One turn moves each row of this set onto another row. After a few examples, where does it send each row asked below?
K_330: [ 65.6  -1.0  -5.2 -30.0  34.9 -18.2 -14.5   8.7 -11.9 -10.7 -48.0 -33.3
  38.4 -29.6  -6.6 -41.9  24.3 -50.0   5.0  -3.8 -13.2  48.6 -13.6]
K_229: [ 18.4  31.9  -3.7 -52.4  14.6 -18.9 -10.7  -7.1 -34.5  -1.5 -46.6  -4.2
  12.6  17.0  -7.2  14.5  40.6   5.7  -1.2  59.2 -36.4  33.1  19.3]
K_383: [ 23.4  29.8   6.1 -58.3   8.2 -23.2 -12.4 -16.0 -29.6  -5.1 -41.1  -6.8
  20.8  14.9  -5.7  10.6  45.9   3.0  -1.1  57.1 -33.8  32.6  26.3]
K_208: [ 28.7 -32.9   7.6   0.5  22.9 -33.7  -3.5  17.9  31.5  21.2  -8.1  13.5
  33.9 -14.6   9.2  -4.6 -15.5   0.1   2.1  16.2  -8.1  -5.1   9.9]
K_941: [ 18.4 -29.5 -29.2 -20.6  49.5 -19.3  26.8   1.2   6.3  12.8 -34.5  -8.7
  33.2 -16.4 -23.1  24.6 -16.2 -20.7 -10.0   2.1 -25.3  46.6  42.0]
K_824: [ 20.8  28.7   4.6 -59.9  10.3 -22.6 -13.1 -15.9 -30.7  -5.1 -40.4  -8.1
  21.4  17.4  -4.8  11.4  45.0   3.5   0.8  57.2 -34.8  33.6  24.5]
K_806: [ 21.6 -22.8 -32.2 -26.4  44.5 -30.0  42.2  -6.8   4.1  -3.7 -26.2 -27.8
  28.0 -24.5 -23.0  10.9  -9.8 -18.3 -15.1  -2.1 -20.4  36.7  43.1]
K_373: [ 19.5  34.3  -3.3 -55.4  12.4 -23.7  -7.6  -9.5 -35.5  -4.9 -45.2  -9.1
  10.4  14.2  -8.2   8.8  43.8   6.8  -4.3  58.3 -35.0  30.2  21.3]
K_107: [ -1.6  -8.6 -42.8  28.0  20.9   0.2  -9.2  13.7   4.2 -10.1 -33.7 -14.1
  16.7   4.7  -0.7  11.6  -1.5 -14.0   3.3 -11.8 -18.0  38.9 -14.1]
K_579: [ 24.4  28.9   8.4 -57.1   7.3 -24.2 -14.8 -15.1 -30.5  -3.4 -41.0  -4.6
  21.9  15.6  -6.9   9.8  45.3   2.8  -1.6  58.1 -34.3  33.2  26.8]
K_628: [ 21.3  29.0   4.8 -59.9  11.3 -21.0 -13.7 -14.2 -30.5  -2.7 -41.4  -6.5
  21.8  17.9  -4.6  12.4  44.1   4.5   1.4  56.1 -35.6  33.4  24.4]
K_847: [ 63.4   0.9  30.2   6.1 -10.2  15.5  -5.6  -7.3  11.1  -5.5  -6.4  -2.9
  18.6   8.5   9.8 -23.6  11.7 -26.6  15.9  17.4  16.8  18.6  19.1]
K_932: [  6.0  -9.7 -19.8  37.2   4.0  -4.8 -25.0  19.7  10.7  -5.6 -41.8   4.8
  14.4   2.3  -5.8   4.1   3.0 -22.9  -9.6 -12.5 -13.3  43.5  -1.3]
K_642: [ 64.4  -2.9  -0.2 -25.9  33.6 -14.5 -24.0  12.9  -9.7  -3.6 -52.8 -21.4
  39.8 -26.7  -7.3 -38.2  22.8 -53.9   6.2  -2.8 -12.9  55.2  -9.9]
K_344: [ 33.4 -28.9  10.2   0.2  16.4 -43.1   1.4  13.8  33.0  12.2  -5.5   6.8
  29.7 -20.4   7.5 -15.5 -10.3   0.5  -3.6  15.7  -3.7 -11.1  13.2]
K_63: [ 11.6   3.3 -25.8  26.5  -4.6 -25.4   4.5   5.6   6.4 -35.6 -27.3 -30.5
   4.4 -12.1  -5.3 -19.1  15.7 -15.9 -19.6 -17.3  -5.2  22.2  -0.7]
K_664: [ 60.3  -1.3 -15.7 -31.8  43.6 -11.2 -10.3   7.9 -13.5  -9.2 -45.4 -37.8
  38.4 -26.4  -4.5 -33.8  20.4 -46.9  13.5  -3.1 -17.8  49.0 -20.0]
K_509: [ 62.6   5.8  14.3  -2.4  -3.5  12.0  15.1 -17.6   4.7 -18.9   3.7 -27.6
  16.5   5.0  11.9 -27.4  13.4 -18.7  19.3  16.0  16.1   9.1  11.3]
K_980: [ 23.0 -30.7  -9.1 -13.4  35.4 -23.5  10.6   5.8  11.9  17.1 -42.2   8.5
  32.1 -17.8 -26.7  17.8 -13.6 -29.6 -19.3   1.3 -19.4  51.9  53.3]
K_754: [ 57.8  -6.3 -16.7 -30.0  47.2  -6.5 -17.3  11.4 -13.0  -1.1 -47.7 -28.8
  42.0 -22.4  -2.9 -28.0  17.2 -48.4  17.5  -0.5 -19.7  55.2 -20.9]
K_575: [ 29.8 -18.9 -13.6 -21.4  27.8 -41.1  36.4  -7.4   9.1  -8.3 -29.9 -21.6
  23.1 -31.0 -28.8  -3.9  -2.2 -24.3 -30.2  -2.9 -13.4  32.8  54.9]
K_862: [ 60.7  -7.0  -5.4 -26.6  41.3  -7.0 -26.5  14.7 -10.5   2.6 -53.9 -19.6
  42.0 -22.0  -5.5 -28.9  18.8 -52.7  12.8  -1.6 -17.2  58.5 -15.9]
K_538: [ 23.0  28.1   7.2 -58.3   8.5 -22.5 -16.5 -14.7 -30.6  -2.5 -41.1  -4.3
  21.8  17.6  -5.1  12.4  44.3   3.0  -0.1  56.6 -35.6  34.0  24.7]
K_759: [ 48.5  -4.5  -1.9  -1.7  17.5  36.4   0.9  -9.2   3.8   5.1  -2.2 -11.4
  28.5  20.5  18.3   1.5  -2.9 -18.4  41.0  20.4   2.9  25.1  -0.4]
K_431: [ 22.0  34.9   2.2 -52.6   7.7 -25.5 -11.1  -8.6 -32.8  -7.5 -46.1  -7.8
  10.1  12.1  -9.1   5.8  45.0   5.4  -8.9  58.0 -33.2  29.3  23.3]
K_546: [ 54.3  -5.6  20.4   6.3   1.7  31.9 -13.8  -4.0  10.2   9.3 -10.4   5.6
  26.0  19.0  12.9  -6.2   1.9 -26.0  28.3  20.3   9.0  30.2  10.6]
K_163: [  2.0  -0.7 -46.2  23.0  16.0 -12.2  10.0   6.0   2.3 -29.1 -24.3 -35.1
  10.7  -5.3  -0.8  -3.3   5.6  -9.6  -3.1 -13.7 -14.6  26.3 -14.0]
K_295: [ 23.7  33.1   5.0 -51.3   7.5 -24.0 -15.5  -7.7 -31.9  -2.9 -49.3  -0.7
   9.6  14.4  -9.6   7.9  45.1   1.6  -8.1  56.9 -33.7  33.0  25.1]
K_692: [ 30.9 -24.3   0.0 -13.9  21.7 -37.0  17.3   2.4  13.6   4.5 -40.2   0.3
  26.1 -27.7 -30.1   0.7  -3.5 -33.2 -33.4  -2.2 -12.5  43.0  61.0]
K_12: [ 14.0  -3.3  -8.5  35.9 -11.8 -21.1 -18.3  14.5  11.9 -21.1 -37.8  -5.3
   6.9  -8.3  -8.8 -15.2  14.3 -24.1 -23.6 -15.5  -4.0  33.1   6.3]
K_72: [ 23.7 -32.1  -4.4  -4.1  32.3 -30.2   4.1  14.3  29.1  19.5  -3.9   5.5
  34.6 -12.6  13.1   0.1 -19.1   5.0  10.4  17.8 -11.0  -7.2   3.5]
K_314: [ 25.8 -28.3  -7.8  -7.1  31.1 -36.7  14.7   9.5  26.6  10.8   0.3  -7.0
  32.5 -16.7  12.7  -6.5 -14.8   7.6   8.1  16.2  -9.1 -14.5   1.7]
K_896: [ 20.8  31.3   2.0 -52.1  10.9 -20.2 -16.9  -5.5 -32.4   1.6 -48.9   0.3
  12.3  15.6  -8.8  13.1  41.0   3.9  -4.0  58.0 -35.4  34.4  21.9]
K_172: [ 31.5 -25.9   1.9  -4.7  22.8 -44.2  12.8   9.0  31.3   7.4  -1.2  -5.8
  29.3 -21.8  10.7 -14.7 -10.3   4.0  -0.3  15.4  -4.4 -16.2   8.3]
K_30: [ 53.5   3.3  -5.1  -7.1  14.4  25.5  18.7 -17.2   2.0 -12.8   6.1 -32.8
  22.5  11.7  18.2 -13.0   3.6 -14.1  34.1  17.7   7.7  11.2  -0.7]

K_932 -> K_12
K_538 -> K_579
And these:
K_509 -> K_30
K_896 -> K_295
K_806 -> K_941
K_314 -> K_72
K_754 -> K_862

One turn moves each row of this set onto another row. After a few examples, where does it send each row asked below?
K_322: [-10.9   2.2  -6.9  -5.9  24.7   4.0   1.9 -32.3   9.1   5.6  21.4 -13.7
   9.1  30.8   1.8   6.3   5.3  23.1  13.4   6.9 -45.2  -2.1  27.0  41.7
   2.7 -12.1   4.1   4.6  10.8]
K_54: [-11.7  27.8 -24.0  29.0  14.2  26.0  18.7  19.3  -8.2 -17.8  19.3  -0.5
   9.5  51.1 -24.8  -1.5  25.7 -14.7   2.0  14.5 -37.7  19.9  11.5  37.1
   6.9 -17.2 -26.6 -28.4 -23.0]
K_438: [-12.6  28.9 -29.9   8.9  -4.1 -13.6 -17.4  32.9  11.5 -25.1   1.9  31.5
 -22.6  19.8   6.2 -13.6  25.1  34.6 -21.5 -21.0 -54.9  -0.4  16.0  16.3
  28.2   3.3  -0.3 -16.0 -45.0]
K_753: [ -6.2  12.0 -14.5  -0.2  -5.3 -21.9 -18.3  -9.3   2.2 -29.6  14.5  36.2
 -17.3  22.6  -9.9 -39.9  30.4  18.1  -4.4   5.1 -45.9  -5.9  25.7  21.3
  25.0  29.9 -33.2 -20.4 -19.7]
K_2: [  5.4 -11.1 -17.3  35.5 -51.8   0.3   0.5  -0.4  -0.1 -17.2 -13.9  -4.8
   2.0  27.3 -21.1   4.3 -29.1  25.8 -17.6  48.1  33.5  15.5 -10.0 -47.2
   7.6   8.8   8.7 -29.3  -6.9]
K_332: [-13.0   9.2  -2.8  -2.4  26.3  11.7   6.6 -27.2   6.4  16.0   9.0  -2.6
  -6.4  24.8  12.0   8.6   0.6  26.1  19.0  -8.5 -37.6   6.5  27.9  38.9
 -14.3 -14.3 -11.8  -0.3   0.6]
K_880: [ -6.5   7.3 -18.0 -25.2 -12.9 -28.4  -0.4   0.5  -0.5  -0.4  12.2  32.8
  -9.2  30.6  -1.4 -27.8   6.5  25.8 -43.1 -10.7 -51.9  25.6  24.2  16.1
  -3.4  13.0  -9.4 -46.0  14.8]
K_406: [ 10.1 -22.6 -18.9  22.6 -46.7   2.8  -3.1  15.3 -17.3 -11.1 -18.6 -24.4
  -5.9  17.4 -14.9  16.8 -25.8  27.4 -15.8  37.8  32.0  12.8  -7.8 -36.9
   6.0  14.3  23.0 -13.3  -8.6]
K_227: [-20.9  38.3 -38.6  14.0   4.6  15.1  -1.9  46.9  12.6 -20.7   0.2   9.5
  -9.7  25.4  -4.1   6.5  19.0  13.3 -24.7 -22.0 -48.9  16.3  12.8  21.0
  22.0 -17.7   8.6 -21.7 -38.5]
K_660: [  4.5 -12.8 -15.9  37.3 -46.3   0.1  -6.3 -18.7  -0.1 -17.7  -4.8  -7.8
 -10.7  36.7  -6.9  -2.7 -10.0  31.4 -10.9  45.0  29.0  10.8 -16.5 -60.3
  13.7  -7.5  14.4 -11.1 -21.7]
K_647: [ 11.8 -21.3 -22.5  25.7 -47.3  -0.7  -4.7  21.2 -21.4 -14.2 -18.4 -20.9
  -3.2  20.3 -16.9  14.2 -25.6  28.2 -15.7  37.2  30.4  10.3  -8.9 -38.1
   8.1  12.4  25.1 -11.5 -10.4]
K_262: [ 10.5 -24.6 -15.0  21.2 -41.2   0.9 -10.9  -4.7 -17.4 -11.7 -10.7 -27.6
 -18.3  23.9  -1.2   9.7  -5.9  33.0 -10.7  33.4  27.4   5.8 -14.3 -51.8
  10.1  -2.2  26.2   1.8 -21.4]
K_869: [-16.8  18.9  -8.1  28.8  23.2  20.7  18.8 -14.7   5.3   6.0  14.8   7.5
  -9.2  48.0   6.8   1.8  15.3  10.2  20.3   4.9 -36.8  22.2  14.9  35.5
 -14.0 -23.3 -31.8 -10.0 -25.4]
K_863: [  1.5 -10.2 -17.3  43.0 -50.9  -4.7  -4.8   1.5   0.4 -12.8 -14.3 -12.0
   5.7  29.4 -23.1  -3.1 -21.8  32.4 -10.7  49.4  31.1  10.4 -12.9 -48.6
  -0.4   1.4  11.7 -22.4  -6.1]
K_272: [-14.2  -2.8 -17.8 -31.6  10.4  -4.3   0.4 -20.4  -4.6   1.5  17.0  -4.9
   8.0  25.5 -12.9 -11.5   0.8   5.4 -12.6  -0.5 -40.9  18.8  34.6  36.0
   3.4  10.8   0.6 -16.5  37.1]
K_834: [ -7.2  13.3  -3.8  30.7  22.5  12.2  15.6 -19.9   7.0  -2.8  25.3  -1.0
   8.1  51.5  -3.9   3.7  20.1  13.2  19.4  24.0 -43.6   3.9  12.6  42.7
  -1.8 -19.2 -23.3  -9.0 -19.1]
K_43: [  7.3 -16.5 -19.3  33.3 -48.0  -1.5  -5.9  19.2 -15.7  -9.9 -20.0 -28.2
  -0.1  20.2 -21.5   7.2 -18.3  30.0 -11.8  41.3  31.2   9.9 -11.8 -40.2
  -3.8   8.3  19.3 -15.6  -7.5]
K_255: [ -8.1  18.4  -2.4  26.0  14.4  12.3  24.8  -4.3  17.0  13.2  17.2  -0.3
  -3.9  49.6  12.2  16.9  15.2  25.0  -7.8   8.9 -51.3  23.6   2.4  33.0
 -18.7 -28.2 -15.8 -30.5 -25.6]
K_98: [ 14.7 -22.8 -15.2  20.4 -43.1  -2.6 -12.3  -1.2 -22.4 -14.4 -10.2 -23.1
 -16.5  23.5  -4.1   6.2  -5.8  35.2 -11.7  32.0  26.5   0.7 -13.4 -52.8
  12.1  -2.5  26.1  -0.6 -21.0]
K_112: [  1.5 -13.0 -16.1  36.3 -47.1  -7.0 -12.6 -13.5  -3.0 -12.2  -8.0 -16.6
  -5.1  32.4 -11.8  -9.4  -7.9  36.5  -9.4  42.2  26.9   6.7 -14.9 -60.0
   4.2 -10.0  19.6  -8.5 -12.1]
K_342: [ -5.4  16.5 -16.3  -3.9  -3.9 -23.9 -13.3  -5.4 -14.2 -17.4  10.9  51.1
 -20.6  27.2  -3.2 -44.5  20.2  23.9  -2.1 -12.8 -41.3   2.7  28.3  14.7
   8.0  14.0 -36.6 -21.1 -16.1]
K_470: [  3.0 -21.1 -21.4  31.3 -50.6  -6.5  -8.7  18.3 -14.4 -11.4 -21.3 -24.8
  -3.8  20.3 -19.1   1.3 -19.1  29.3 -13.8  40.9  30.1  14.4 -10.3 -41.3
  -0.3  16.3  20.8 -12.5  -7.2]
K_337: [-26.2  33.1 -32.2  28.5  14.9  28.2  17.8  21.9  -4.0 -11.1   8.8  14.3
  -2.6  47.7 -13.1  -4.6  12.9 -11.5   4.0  -5.0 -32.7  34.8  16.6  30.6
   1.5 -22.4 -26.4 -20.5 -25.6]
K_453: [-17.5  32.4 -26.3  26.2   9.3  25.0  21.1  31.2  10.9  -4.7  10.1   0.7
  -3.1  46.2  -3.1  13.3  18.4   3.8 -21.2  -3.6 -47.1  33.9   3.4  26.3
  -1.1 -29.1  -9.0 -36.1 -32.1]
K_301: [  3.2 -11.0 -22.2  40.1 -50.7  -0.1   1.5   3.9  -1.0 -19.4 -13.2  -3.3
   3.0  32.5 -21.7   4.1 -29.3  25.3 -16.4  48.4  32.6  17.0 -11.2 -46.0
  10.8   6.8  12.2 -24.5 -11.0]
K_948: [ -9.6  -0.4 -15.6 -19.2  -5.7 -19.7  -1.6 -14.9  -7.7 -13.5  18.4  23.9
  -4.8  32.0 -17.6 -37.8  16.1   1.5 -19.3   8.9 -41.7  22.6  29.5  28.5
   6.3  32.7 -30.1 -35.4  18.1]
K_48: [  8.4 -11.8 -12.7  32.8 -47.6  -2.6  -7.7 -19.6  -2.7 -18.3  -3.6  -6.7
  -9.1  32.7  -8.8  -4.5  -9.6  33.5 -12.8  42.7  28.8   5.4 -14.9 -62.3
  12.5  -7.4  12.0 -16.3 -18.8]
K_120: [-25.5  36.4 -43.9  11.0  11.5  18.6  -5.0  42.1 -10.3 -24.0  -2.0  17.8
  -6.1  24.3 -16.0  -8.5  10.1  -0.1   0.6 -26.3 -34.7  15.4  28.3  26.4
  22.4 -12.0  -4.9  -5.9 -25.6]
K_382: [  7.4 -18.0 -17.0  26.5 -44.0  -0.2 -13.6   6.3 -16.7 -10.6 -14.8 -34.1
 -12.6  19.9 -11.0   2.3  -1.3  32.6 -10.1  34.8  28.7   4.5 -15.3 -53.3
   1.1  -3.1  24.5  -3.9 -17.2]
K_103: [-11.8  27.7 -27.9  -0.8   5.9   0.6 -26.3  16.1   1.8 -37.2   7.3  15.2
 -12.1   8.7 -14.0 -18.6  31.6  15.4   0.7 -13.6 -43.9 -17.3  27.2  21.4
  42.0  10.0  -6.4  -2.6 -30.8]
K_64: [ -9.6  12.4 -15.4 -23.4  -2.3 -13.9   0.0 -12.7 -14.4  -2.1  10.7  37.1
  -6.1  27.4 -13.0 -35.9   2.1  10.2 -14.6 -10.7 -35.4  23.2  34.5  19.2
  -7.3  12.8 -32.3 -37.8  21.1]
K_305: [ -4.4  14.3 -18.8  -2.3 -15.2 -32.8 -11.2  12.1   2.7 -16.8  10.9  47.2
 -23.4  30.2   4.8 -33.5  23.7  34.1 -31.9  -9.6 -56.8  11.7  17.1  13.2
  11.9  17.2 -19.0 -35.3 -24.7]
K_900: [-16.4  34.2 -39.0   5.9  11.8  26.0  -5.2  37.6  -9.8 -31.9   7.8  -2.3
   3.1  23.5 -28.7  -3.5  26.9 -11.2  -6.7 -10.4 -36.6   5.5  22.1  27.9
  31.2  -9.8  -4.3 -17.1 -22.5]
K_572: [-14.8   9.3 -13.5 -29.3  14.0   2.5   2.3 -17.9  -4.3  12.6   5.6   7.0
   0.9  15.5  -4.9  -6.7 -11.1  16.5  -3.7 -16.8 -33.8  17.2  37.9  32.6
 -12.3   0.5  -8.9 -19.7  31.7]
K_409: [-12.5  26.9 -31.8   2.7   5.8  -8.1 -22.0  21.9 -10.6 -25.6   1.4  36.1
 -19.4  16.3  -3.5 -25.3  19.1  24.7   6.2 -26.7 -41.4  -8.2  30.9  20.6
  25.8   2.5 -12.6   1.5 -33.0]
K_77: [  5.8 -23.4 -18.6  24.8 -46.2  -7.2 -15.0   3.4 -17.8  -9.6 -13.1 -30.3
 -11.3  23.9  -9.2  -2.9  -4.3  35.2 -11.9  35.4  26.7   7.5 -13.1 -52.0
   2.4   0.1  27.5   0.6 -12.2]
K_22: [ -8.3   5.0 -10.7 -29.3   3.2 -14.4   3.0 -12.9  10.4  14.5  10.5   8.4
   0.2  22.8   6.1  -1.0  -7.4  35.3 -30.8 -12.8 -51.6  17.2  26.4  26.4
 -10.7  -4.2   9.9 -31.1  26.2]
K_656: [ -5.2   7.9   1.7  -1.6  15.7  -3.2  11.5 -21.1  20.9  20.7  14.9  -1.8
  -1.5  31.3  18.5  16.3   0.5  43.5  -8.5  -1.4 -54.0   8.3  15.0  35.0
 -17.6 -18.9   2.5 -19.4  -0.1]
K_345: [  0.1  -9.0 -16.4  37.1 -47.1  -1.7 -14.6 -10.1   1.4 -16.2 -11.1 -19.3
 -10.0  26.7 -12.4  -8.7  -3.3  33.3  -9.9  41.0  28.8   6.1 -16.2 -62.4
   6.9  -6.4  15.5 -10.8 -18.6]
K_196: [ -2.8  -9.7 -20.1  42.4 -52.7  -4.8  -7.9   3.2   4.2 -16.0 -18.1 -11.3
  -0.2  25.9 -22.0  -5.8 -19.2  30.1 -12.5  48.0  31.5  14.6 -12.2 -50.4
   3.4   8.6  10.6 -21.1 -11.0]

K_948 -> K_900
K_227 -> K_656
K_869 -> K_64
And these:
K_863 -> K_470
K_262 -> K_48

